(in the rows, 128 means zero)
The same turns and mirrors carry the whole set onto itself and the rows of a family onto each other. Which other rows belong to the same family as each row named below? List them in the order they appear above.
These 16 rows form 4 families of 4 rows each.
zef: [148  92 118 131 113 128 135  94 109 125 149 110 123 133  95 104 114 154
 111 157  89 115]
leb: [120 145 132 104 118 134 147 123 135 133 144 134 124 127 121 120 122 141
 135 161  90 112]
bafad: [115 125 130 102 116 131 144 124 129 131 138 139 127 127 113 113 129 132
 140 181  94 117]
seg: [149 108 113 140 117 134 131  92 116 124 139 101 130 126 107 116 121 160
 115 150  87 115]
tovuv: [115 129 130 108 116 133 145 131 134 137 114 135 117 121 106 118 125 130
 135 170  95 125]
bami: [145 128 120 160 142 135 128 102 104 112 144 143 123 127 120 134  94 108
 122 142 104 150]
bofa: [151 118 131 155 138 110 138 103 100 124 149 137 122 133 106 132  83 115
 116 140  98 149]
raz: [125 111 147 120 146 144 150 144  96 137 133 141 112 130 134 124 107 147
 115 126  88 150]
tiko: [146 104 109 141 124 133 134  88 114 108 142 104 131 131 111 118 121 165
 123 162  98 133]
talav: [134 105 150 112 142 145 142 139  99 122 138 149 122 125 142 126  98 147
 117 141  99 162]
fet: [133  99 148 116 144 135 134 139  96 131 121 147 118 124 134 109  95 144
 124 147  88 167]
bupif: [142 112 107 145 118 135 132  93 116 120 134 118 145 140  99 104 111 160
 121 148  98 118]
Zos: [119 114 146 113 138 148 138 134 101 121 141 148 106 123 138 106 104 136
 123 128  86 159]
bazab: [132 136 127  98 119 136 138 128 118 134 130 127 109 116 116 113 126 139
 135 183  88 122]
zeduf: [148 115 125 161 141 123 125 101 112 123 140 148 110 138 112 127  96 104
 122 136  94 151]
Bige: [152 117 130 150 127 114 132 101 106 113 156 143 113 150 109 125 105 108
 120 142  99 155]

Which other rows belong to the same family as fet? zef, leb, bami
Which other rows belong to the same family as bazab? bofa, bupif, Zos
Which other rows belong to the same family as tovuv? raz, tiko, Bige

The same turns and mirrors carry the whole set onto itself and the rows of a family onto each other. Which other rows belong to the same family as each row named below? List them in the order they appear above.
These 15 rows form 3 families of 5 rows each.
dafo: [133 138  98 145 136 141 134  99 136]
bip: [133 149 115 128 130 157 117 119 121]
gulaz: [153 108 104 138 146 121 145 118 133]
Pakup: [152 128 132 118 131 107 138 142 136]
tigar: [122 126 119 124 130 156 113 124 113]
mon: [140 125 107 138 137 162 147 112 137]
fedi: [125 140 126 120 122 122 110 144 132]
Zinu: [138 115 108 142 144 155 128 101 130]
Roge: [115 134 127 121 122 152 119 109 134]
govu: [147 110 139 127 135 105 137 129 126]
lemuk: [137 116 110 143 131 122 162 124 138]
Zole: [162 121 118 143 142 125 148 117 147]
mito: [136 142 149 115 123 133 118 130 124]
Mibo: [145 125 142 144 127 107 131 131 145]
tib: [135 132 138 126 129 121 108 133 111]

Which other rows belong to the same family as Zole? bip, Pakup, mon, mito
Which other rows belong to the same family as Mibo? dafo, fedi, Roge, lemuk
Which other rows belong to the same family as Zinu? gulaz, tigar, govu, tib

The same turns and mirrors carry the whole set onto itself and the rows of a family onto each other. Which other rows belong to the same family as each row named below? List them in the order they appear above.
These 30 rows form 5 families of 6 rows each.
pevo: [128 136 136 151 107 129 127 114 119 114 125 136 108 137 151 113 132 134
 117 104 110 161 146 125]
dus: [108 128 151 116 121 127 126 133 129 128 104 145 115 153 144 121 129  97
 134 140 125 159 150 128]
zeki: [170 114 108 154 129 165 124 128  93 105 127 136 115 139 132 134 135  91
 124 121 124 139 161 147]
nebak: [139 108 123 130 153 158 114 127  90 128 140 145 129 150 122 137 151 115
 141 137 142 140 181 140]
veb: [115 132 162 103 129 137 133 119 122 128 123 134 119 160 145 119 136  91
 138 136 125 149 151 123]
rebad: [173 129 122 145 135 169 125 114 104 107 145 150 132 122 141 109 133 109
 135 123 132 134 163 138]
rel: [126 111 139 113 152 139 123 115 101 130 137 135 127 175 135 137 130  90
 133 144 148 130 157 137]
Kat: [124 124 151 101 111 110 142 124 115 128 111 143 113 148 141 135 127  99
 131 124 125 149 143 125]
kibil: [150 117 124 158 114 135 136 103 111 112 133 140 128 107 148 135 113 128
 118 115 120 141 136 145]
Tir: [170 123 105 146 120 155 115 119 109 110 131 149 137 122 126 116 129 116
 136 118 140 134 176 136]
leluz: [165 115 120 143 128 167 120 115  88 112 142 157 133 118 139 117 146 101
 143 127 136 131 162 143]
Gabi: [106 130 148 131 119 143 122 113 120 116 133 134 134 119 149 116 140 124
 132 113 109 167 140 134]
nifu: [179 116 112 146 123 151 134 114 101 111 125 156 122 116 131 137 128 106
 131 130 126 130 161 143]
Kezem: [131 106 133 110 136 118 130 124 105 139 122 146 120 168 128 160 127 106
 121 136 140 133 152 137]
karo: [110 130 155 127 122 133 120 109 133 116 137 135 127 136 146 104 127 125
 136 124 111 161 136 132]
ziv: [120 120 146 112  98 133 129 127 111 123 117 125 104 161 148 124 132 105
 128 113 115 148 140 118]
Zozar: [121 122 141 129 110 117 136 118 124 114 120 134 117 117 139 123 119 130
 131 111 107 163 140 135]
nuna: [114 123 146 139 107 132 117 126 133 116 123 137 134 133 149 117 116 124
 126 123 118 162 125 140]
noka: [152 113 116 135 161 151 112 117 103 119 146 147 130 153 119 125 138 111
 139 139 142 135 178 144]
lomi: [121 115 129 118 139 135 127 122 105 136 111 143 118 169 144 140 125  85
 125 143 150 131 166 130]
dab: [108 128 159 104 117 131 129 114 105 118 118 141 127 147 149 121 144  90
 140 132 126 157 144 124]
zefo: [141 104 100 135 147 144 111 118 100 125 129 142 128 153 123 136 125 110
 131 133 152 127 181 139]
Kelub: [117 116 147 118 141 130 122 112  94 133 134 144 132 171 140 145 146 100
 129 144 151 140 157 134]
nizi: [140 126 134 158 117 150 119  96 107 116 151 149 142 111 156 119 136 120
 123 114 128 140 136 145]
Beni: [143 125 137 147 118 155 123 101 113 108 150 138 138 120 159 108 117 121
 126 117 122 140 127 139]
bubef: [126 106 137 120 113 118 112 117 109 131 128 138 110 183 125 140 139  95
 127 135 133 134 147 136]
filak: [153 120 115 169 114 135 120 103  99  96 133 144 118 131 148 115 124 115
 117 115 122 146 138 147]
piba: [156 128 131 152  98 152 122 118 119 110 134 140 145 117 152 119 116 118
 122 111 132 141 135 137]
Beru: [156 104 109 127 145 141 122 130 103 125 124 153 119 146 109 150 134 115
 133 139 129 136 174 144]
padat: [152 118 120 144 138 143 115 129 112 131 130 140 113 168 112 148 150 100
 122 133 131 139 176 144]

Which other rows belong to the same family as rel? veb, rebad, karo, noka, Beni
Which other rows belong to the same family as nizi? nebak, leluz, Gabi, dab, Kelub
Which other rows belong to the same family as ziv? pevo, zeki, bubef, filak, padat
Which other rows belong to the same family as kibil? Kat, nifu, Kezem, Zozar, Beru

The same turns and mirrors carry the whole set onto itself and the rows of a family onto each other. Which other rows belong to the same family as each row named below? List them in the order they appear above.
These 15 rows form 5 families of 3 rows each.
Lurat: [140 136 124 129 153 106 157 115 136 131 105 128 127 143 105]
gepa: [143 161 111 167 130 121  99 125 150 111 122 129 134 161 125]
kivin: [127 143 130 145 142 139 122 123 131 123 102 124 137 172  96]
Sesud: [151 160 140 145 140 102 133 131 140 131 105 125 124 144 108]
nide: [125 131 119 133 136 116 150  73 139 111 122 129 127 167 119]
Sek: [123 165 128 171 142 129 111 127 133 127 108 141 140 171 116]
geled: [145 165 147 160 116 103 111  94 145 120 119 127 117 172 118]
tusik: [155 153 133 139 133  86 148  96 142 127 119 123 117 141 121]
sugu: [112 131 105 151 152 124 145  86 120 127 115 140 138 169 121]
Tev: [136 168 125 169 121 104 123  77 132 117 133 132 127 163 138]
Vogot: [130 150 121 140 108  85 124 119 131 126 140 147 123 161 139]
pof: [119 119  98 154 153 116 125 112 141 130 106 146 132 175 114]
suru: [122 131 104 126 124 109 141 117 112 123 138 132 138 153 131]
dazu: [129 144 121 142 121 104 115 143 108 142 123 137 132 165 117]
Rifa: [146 134 101 163 126 104 121  73 126 125 129 121 124 161 130]

Which other rows belong to the same family as dazu? Vogot, suru
Which other rows belong to the same family as nide? kivin, geled
Which other rows belong to the same family as Sek? sugu, Tev

The same turns and mirrors carry the whole set onto itself and the rows of a family onto each other. Which other rows belong to the same family as each row named below? List them in the order they appear above.
These 40 rows form 8 families of 5 rows each.
lopig: [146 137 154 133 131 143 114 121 120 137 115]
gasat: [122 138 108 106 136 133 118 120 108 127 153]
kala: [115 132 127 113 128 108 120 113 125 148 115]
Pesa: [132 133 133 144 114 114 135 138 132 104 142]
kegam: [120 118 106 103 130 134 128 115 104 128 145]
Makef: [125  94 121 142 127 123 122 123 114 112 111]
nezu: [133 124 132 143 111 116 141 135 130 105 142]
Neto: [122 114 157 105 124 112 112 130 122 128 117]
pivas: [123 131 132 131 148 120  99 110 149 121 132]
lav: [143 137 120 141 144 145 113 130 116 110 150]
Mezem: [126 125 133 144 113 111 137 136 133 105 127]
Legim: [111 115 106 104 132 127 127 115 108 130 123]
suril: [132  96 116 135 131 142 131 120 113 113 117]
logu: [108 133 110 109 140 122 115 119 112 130 118]
Zopu: [134 129 130 129 144 129 104 110 143 120 159]
Dap: [148 116 151 129 121 148 128 116 115 138 117]
dup: [126 133 159 108 130 112 104 135 123 127 130]
bibu: [120 112 123 108 118 115 134 107 119 148 126]
zeg: [153 123 152 128 123 151 125 118 113 137 132]
Tufoz: [126  92 125 122 132 129 123  99 140 123 136]
gab: [122 152 129 115 133 110 112 117 125 146 136]
namep: [124 116 120 141 142 132 116 124 120 114  99]
daz: [144 121 123 143 132 134 114 130 111 108 161]
geto: [131 141 123 144 149 135 105 131 122 111 119]
Ripor: [121 122 126 148 139 116 104 130 121 112 109]
Likoz: [132 143 126 111 127 119 122 116 120 145 160]
Zokiv: [152 136 153 131 128 148 117 122 117 137 131]
fikuv: [136 130 158 106 126 120 109 133 119 126 152]
matog: [118 107 129 127 140 120 110 103 147 123 117]
bisad: [128 133 133 145 115 110 133 138 134 104 132]
duve: [143 124 153 131 127 143 120 118 118 138 107]
Pek: [139  93 120 139 122 134 128 122 107 110 144]
seku: [129 119 132 142 110 113 142 134 131 105 133]
dogi: [128 101 154 102 117 119 123 127 117 128 130]
Vug: [136 110 155 101 119 124 120 129 115 126 151]
Pega: [135 105 126 123 134 134 119 103 138 120 161]
por: [114 147 110 110 143 126 110 122 111 127 137]
Tilo: [131 118 123 107 118 123 135 110 115 146 153]
tif: [145 109 115 135 133 150 129 123 110 111 149]
kove: [134 139 127 149 142 123 100 135 119 109 140]

Which other rows belong to the same family as Tufoz? pivas, Zopu, matog, Pega
Which other rows belong to the same family as kove? Makef, daz, Ripor, Pek
Which other rows belong to the same family as Neto? dup, fikuv, dogi, Vug
Which other rows belong to the same family as kegam? gasat, Legim, logu, por
Which other rows belong to the same family as lopig? Dap, zeg, Zokiv, duve

The same turns and mirrors carry the whole set onto itself and the rows of a family onto each other. Which other rows belong to the same family as each row named below? List them in the order they appear above.
These 32 rows form 4 families of 8 rows each.
mafut: [116 139 148 133 141 120 150 131 117 117 109]
Rerel: [120 154 134 126 127 122 114 102 118 132 138]
tozu: [126 160 128 127 126 128 127 102 122 125 142]
zibog: [122 125 130 159 108 117 125 123 143 116 133]
doki: [113 130 134 127 111 118 150 141 128 140 154]
lofov: [112 129 146 134 148 112 144 125 120 112 118]
bube: [131 109 111 129 124 133 142 155 132 127 113]
kav: [120 139 135 118 108 112 154 139 134 137 146]
Kima: [116 128 142 128 145 115 158 122 124 114 115]
bipuz: [128 135 113  98 126 126 138 135 105 145 130]
Mim: [133 129 110 128 107 134 109 119 134 138 148]
Mafom: [123 131 144 124 145 112 148 140 117 113 110]
vipu: [132 128 122 134 144 147 112 117 129 119 107]
fibim: [128 106 127 124 126 131 139 156 141 131 111]
dirup: [128 123 142 156 124 120 119 124 146 108 127]
Bar: [136 122 119 128 139 132 108 116 135 118 103]
vuru: [124 128 130 128 107 106 153 142 133 127 150]
Noz: [128 140 116  97 146 133 136 136 115 137 133]
Kel: [129 134 139 155 115 124 126 131 151 112 132]
sig: [138 137 112 125 108 139 107 137 136 143 137]
Fune: [141 134 120 126 141 136 113 117 131 117 101]
koso: [114 140 131 124 113 110 147 143 121 135 154]
pesen: [126 135 120  94 144 124 130 137 112 137 121]
fene: [135 101 119 123 120 127 128 149 139 131 111]
mepe: [122 156 136 130 132 119 129 109 113 121 146]
loz: [123 155 143 123 129 121 120 102 128 130 142]
Gof: [136 128 108 118 111 139 114 128 145 140 144]
pum: [133 132 126 125 143 140 104 117 117 125 109]
Gavid: [128 107 117 126 127 120 141 157 137 121 117]
Zuza: [125 132 117  95 136 135 138 128 111 144 121]
gak: [136 131 103 119 105 129 111 135 134 143 136]
dasu: [126 126 138 157 109 121 127 123 145 120 121]

Which other rows belong to the same family as doki? bube, Kima, Noz, sig, Fune, loz, dasu
Which other rows belong to the same family as Mafom? bipuz, Mim, dirup, vuru, fene, mepe, pum
Which other rows belong to the same family as Bar? Rerel, zibog, lofov, koso, pesen, Gavid, gak

